One turn moves each row of this set onto another row. After a few examples, where does it send each row asked below?
Lek: [ -6 -31  10  26  -7   2 -29 -27  40  15   2 -26   3 -23   5]
lazun: [ -1 -10 -12  16  -1  -4 -12 -14  11  20  -1 -26   0   3 -46]
det: [ -6 -28   4  22 -17   9 -22 -17  31  19  -4 -30  -6 -23   9]
tav: [ 19 -19  20   7 -21  -9  -2 -10 -15   4   2 -31  -9  -4 -12]
Madug: [ 14 -35  18 -23   8  22 -57   5  13 -26  -4  -7  11   7   2]
fosir: [ -5  -2  -9  -2  17   0 -26 -27  17 -12  36   2  20   3 -36]
fuden: [-11 -14 -16  -3   3   8 -20 -23   8  -2  12   8 -17  -3 -45]
vebo: [ -9  26   6 -17  13  24 -35 -15   7   2 -17   8  22  -5 -20]
tezof: [ 24 -32  29 -16  10  17 -39  11  24  -3 -18 -20  -3   9  -8]
kife: [ 17 -36  13 -18  11  15 -48   5   8 -11 -19  -9  -3  14 -30]
sib: [ -6  17  20  -6   5  24 -30 -13  22  19 -33  -5  10 -16  -5]
mizeg: [ -3 -16   9  19   0   2 -30 -22  38   2  25 -28  32 -15  16]
kuvan: [ -8 -17  -8   5  12   1 -24 -32  19   1  13   6  -9  -5 -49]
pidas: [ 21 -28  23 -17   8  17 -50  11  18 -16  -4 -25  24  11   7]
lazef: [-15  14   9 -12   4  29 -47 -18  10  -3 -18   7  26 -18   6]
bim: [-12 -18   4   2   5  11 -37 -30  33 -17  36   0  18 -19  14]
kepu: [-16 -19 -15   9   4   2 -46 -33  12 -20  30  -1  29  -9 -14]
Tis: [ 13 -27  22   5 -27  -1 -16 -14 -13 -11  12 -27   1 -15  18]
Gotis: [ -7  21  15  -7   4  25 -38 -12  18   6 -18  -8  34 -15  12]
gug: [ 20 -21  29   3 -23  -2  -4 -10  -5   0   9 -29  -9 -12   7]
kugop: [ 25 -29  18 -11  10   9 -42  12  13  -2 -20 -27   9  19 -26]
Boze: [  2 -15  -3  21   7  -8 -17 -25  24  20   1 -22   5   0 -46]
gifo: [ 15 -32   7 -18   9  13 -59   6   1 -25  -5 -13  23  17 -16]
Mar: [-13 -14   0  -5  -5  19 -31 -20  26 -17  35  -4  13 -20  24]
Zuru: [-15  20   1 -10   7  21 -47 -17   1  -3 -19   2  36  -9  -9]
Vor: [  8 -18  14 -10 -18   1 -19 -17 -24 -28  29  -6   4  -8   4]
goris: [-10  11  13   3  -2  23 -41 -14  16  13 -35 -12  23 -19   6]
von: [ 16 -11  12  -8 -12  -6  -5 -13 -26 -14  19 -10  -5   3 -26]
bofe: [-11  16   4  -7   6  22 -38 -18   6  10 -34   5  12 -11 -26]
dapi: [  7  -7  12   8  -1   7   2 -10  37  25   5 -24 -14  -8 -17]
paz: [ 13 -17  18  -3 -23  -2 -17 -12 -18 -22  26 -22  14  -9  17]
maz: [ 21 -23  16 -27  18  15 -45   9   9 -19  -3  -8  10  20 -26]
gakos: [ -6   5 -16 -10  10   5 -20 -17   6 -15  38   0  18   5 -31]
dab: [  9 -17   4  -6 -18  -5 -18 -16 -32 -24  22  -9   4  -1 -15]
kesu: [ -5  22  11  -2   7  18 -30 -12  12  21 -33  -9  21  -7 -21]
Sas: [ 16 -19  16  -1 -18  -6  -5 -15 -21  -4   5 -16 -19  -4 -24]
pona: [ -2 -11   4  15 -10   6 -23 -10  30   6  22 -37  29 -14  24]
vusal: [  5 -14  16  15   7   2  -8 -20  45  23   8 -21  -7 -11 -18]
zuv: [ 17 -42  21  -7   1  15 -53   9  18  -8 -21 -26  10   5   2]
dirin: [-19 -16 -23   4  -7   8 -45 -24   1 -23  28  -4  27  -8  -5]

vebo moves to bofe
dab moves to von
Boze moves to vusal
Where do these go?
fuden moves to lazun
tezof moves to zuv

One turn moves each row of this set onto another row. After a few examples, where does it send each row asked below?
gisuv: [  0 -15  13 -12  -3  14   1  16 -16 -11 -20   9   4  -9 -32 -21  -9 -14
  35   1  -3 -47 -10 -10  14]
pap: [ -2 -32   6   9   0  25  36   4   3 -43 -25 -23 -10   9 -15   6  23  -2
  23  27  27 -15  39  -5  32]
zaf: [-21  -7  -3  -8 -17  28  40   1  18  -5 -24  15 -25  10 -15 -10 -28  25
  14  33  -2 -38  10 -10  25]
mel: [-16  16  -1 -10 -18  28  35   1  16   2  -4   4 -18   0 -24  10 -25  27
  41  31  -5 -21   7  -9  13]
duvan: [-23 -19   8 -18   1  17  34  -4   4 -20 -36   4   6 -10 -15  13 -17  46
  -1  33  12 -48  31  25  14]
fedeb: [-17 -35   1   1  36  11  -2   1  36 -30 -31 -21   1  18 -30   2 -22  15
  26  26  -4 -20  42   7  -3]
viga: [-24 -13   8 -22   2  22  34  -2   5 -15 -31   2  12 -12 -14  18 -20  48
   3  30  17 -37  35  27  10]
kuven: [ -7 -30   3   4 -17   0  10  11  20   4   2   4  23   0 -21  12  41  36
  23  -5  -4 -19  21 -29   9]
Ruto: [-37  -8  19   1 -24  -8  29  11  15 -20 -10  14 -27   8 -18  -4 -24  21
   5  32  -4 -42  -2  -7  27]
pazeg: [ -7 -10   1 -15   3  33   3  24  -7  -2  -9   2  13 -14 -22 -25 -15 -14
  32  -6  16 -22   9   4   5]
boro: [  1 -21  30  17   3   1  52  -9  20 -15 -38   0  17   9 -17   2   4 -21
   3  -7 -11 -42  14 -20  16]
Telez: [-19 -23   7  -3   7  14   4  24 -12 -16 -16  12   7 -14 -28 -33 -13 -17
  16  -6   4 -44   1   4  13]
Kibuv: [-19 -39   5   8  -2   4  11   7  36 -11  -8  -6  24  -7 -14 -28  33  32
  17  12  -4 -39  37   1   9]
Zal: [-20 -36   2   2  36   8  -2   2  36 -32 -31 -20   1  18 -31   3 -22  16
  25  25  -5 -21  42   8  -3]
felup: [-32 -31  32   0  30   3  39   6 -15 -50 -46 -22  20  -9 -42  -2  -6  17
  17  25  -3 -28  26  -7  20]
Fus: [ -2 -33   1   7   5 -10  12   6  40 -27 -21  15   6  16 -17  45   5 -13
  13  18  14 -10  17 -16  12]
rosip: [-19  -9  29  27  13 -15  35  14   6 -18 -18 -34  15   3 -25 -18  -9   0
 -18 -12 -12 -16  11 -19   9]
gif: [-16 -14  22  -3   6   8  32  17 -23 -28 -17 -21  17  -1 -37  43   8  17
  26   4  17  15  20 -30  16]
dav: [ -3  -5  30   2   6  15  50  -2  24   2 -22  -9  36   1 -13  19  -3 -17
  20 -18   4  -7  28 -14  -1]
Pup: [  0  -6  -6   6  28 -11  10  15  17 -21 -29 -19  22  -2 -45  18 -20  21
   8  31 -11   1  -4 -35   4]
zop: [-10  -3  41   0  23 -22  20   9  -5 -38 -11  15  12   2 -37   0 -19  21
  10  13 -18  -1  55 -23  -9]
boru: [ 22   5  13  -2   4   5  25   9   6 -22  -4  12   3  10 -19   2  -5  13
  10  18   5  19  58 -33   0]
gumeg: [-40 -33  21  13  16   5  35  17  -1 -48 -14 -14   9  -4 -22  19  13  -3
  12   7  27  -3  45   8  19]
Gibu: [-12  -3   2  -2 -24   1  24   9   5 -22   1  -5  -9  -9  -7  32   5  36
  -4  31  28 -23  19  17  20]
futog: [  3 -17   7 -13 -13  22  -7  23 -12  -5  -7   1  -5   1 -20 -18  -6 -13
  32  -6  14 -30   0  -7  14]
labu: [ -6 -15  19 -15  20  33  38   2  -8 -31 -40 -37  23  -5 -32   4  -5  21
  41  32  13  -5  35 -11  16]
Lozu: [-20 -26  16  -8   7  -3  15  10  17   1 -20  -3  50 -18 -33 -12  16  49
  20   7 -19 -28  17 -24   1]
zad: [-25 -22  18  -8  -1   3  -7  31 -16 -13  -2  10   5  -7 -27 -12 -12 -15
  20 -19  11 -29   1   0   7]
dezu: [-56   1  16   5  -2  -6  36   9   7 -17  -4  21 -12  -9 -36  11 -30  23
  16  17 -18 -35   2   1  11]
Leg: [-23 -33   6   3   1   7  10  10  37  -6  -1  -9  32 -11 -14 -20  29  34
  22   7   1 -25  43   4   3]
val: [-17 -36   8  10 -13 -12  10  12  17  -3   1  10  22  -2 -25  10  41  34
  14  -8 -10 -28  18 -27  10]
Dutuk: [-27 -16  46  11  15  -1  22   0   9 -13 -10 -30  10  16 -29   9 -10   2
  26 -28 -16 -19  38  -1  -9]
Rikep: [-36  10  16 -17 -23  13  27  18  21  -1   7   2  -8   1 -12  15 -31  26
  27  21  15  -1  14  -1   9]
gozi: [-59  -3  12 -10   0  15  38  16  16  -3  -6  20   0  -6 -21   9 -41  26
   9   9   5 -12  20   5   6]
Zuri: [ 12   5  15  13   1  15  33   9  14  -1 -15 -49  14   9 -16 -16  -6   4
   5  -2   1   1  17 -25   7]
Seti: [ -1   1  26  -3  21   2  31   4  12 -30  -5  20  17  -2 -24   2 -12   7
  20  15  -1   9  72 -10 -11]
Vip: [  0 -13  24  15  12 -24  27  11  -2 -43 -12  27  -3   8 -28  -6  -4   8
 -14  15 -11  -9  48 -31   7]
Rodi: [ 30   1  24  -5   6   2  20  -3   1 -30 -21   4  -4  15 -29 -11  -9  22
  24  33 -15  -8  51 -36   3]
Samo: [  0  -8  -6   7  29 -13  10  14  16 -22 -31 -18  20  -1 -45  16 -19  20
   6  32 -12  -2  -5 -34   6]
let: [-11   2   0  -7  -6   9  25  -2 -20 -13 -18  -5  -7  -9 -37  38  -8  59
  12  25  -7 -37   8   0  12]
bubif: [ -4 -28  18   9   1  -2  34   8 -25 -42 -35 -14  -4   9 -39  24  17  13
  13  18   2 -20   6 -38  34]
fizuv: [ 16 -12  21   9  13  -4  33  -7  10 -42 -24  25  -5   9 -24 -17  -2   3
   9  31 -14 -26  58 -19   8]
mili: [-21   2   5  -6  -1   4  24   2 -21 -14 -14  -3  -1 -13 -39  42 -11  59
  10  19  -6 -31  11   4   7]
mazu: [ -5 -26  10  -9   1   4  16   5  18   3 -25  -7  43 -12 -30 -17  20  49
  24  15 -19 -33  15 -29   7]
bok: [  8 -18  32  12   0  14  23 -13  13 -11 -24 -37 -10  29 -23  -6   0   2
  32  -8 -19 -38  30 -14   6]
Lagif: [-22  -7   7   3 -20  -8  24  11   3 -27   0   0  -8 -10 -10  31   4  35
 -12  28  24 -28  18  19  20]
nazut: [ -5 -32   3   6   7 -11  12   7  40 -26 -19  15   8  15 -18  46   4 -12
  13  17  15  -8  19 -15  10]
lud: [-16  -8  18 -18   4  14   0  24 -16  -4  -7   8  21 -18 -33  -7 -17 -12
  39 -12   6 -25  -2  -2   0]

Gibu moves to let
dezu moves to gozi
Vip moves to zop
Where do these go?
val moves to Lozu
zad moves to lud
nazut moves to Pup
Zuri moves to bok
felup moves to gumeg

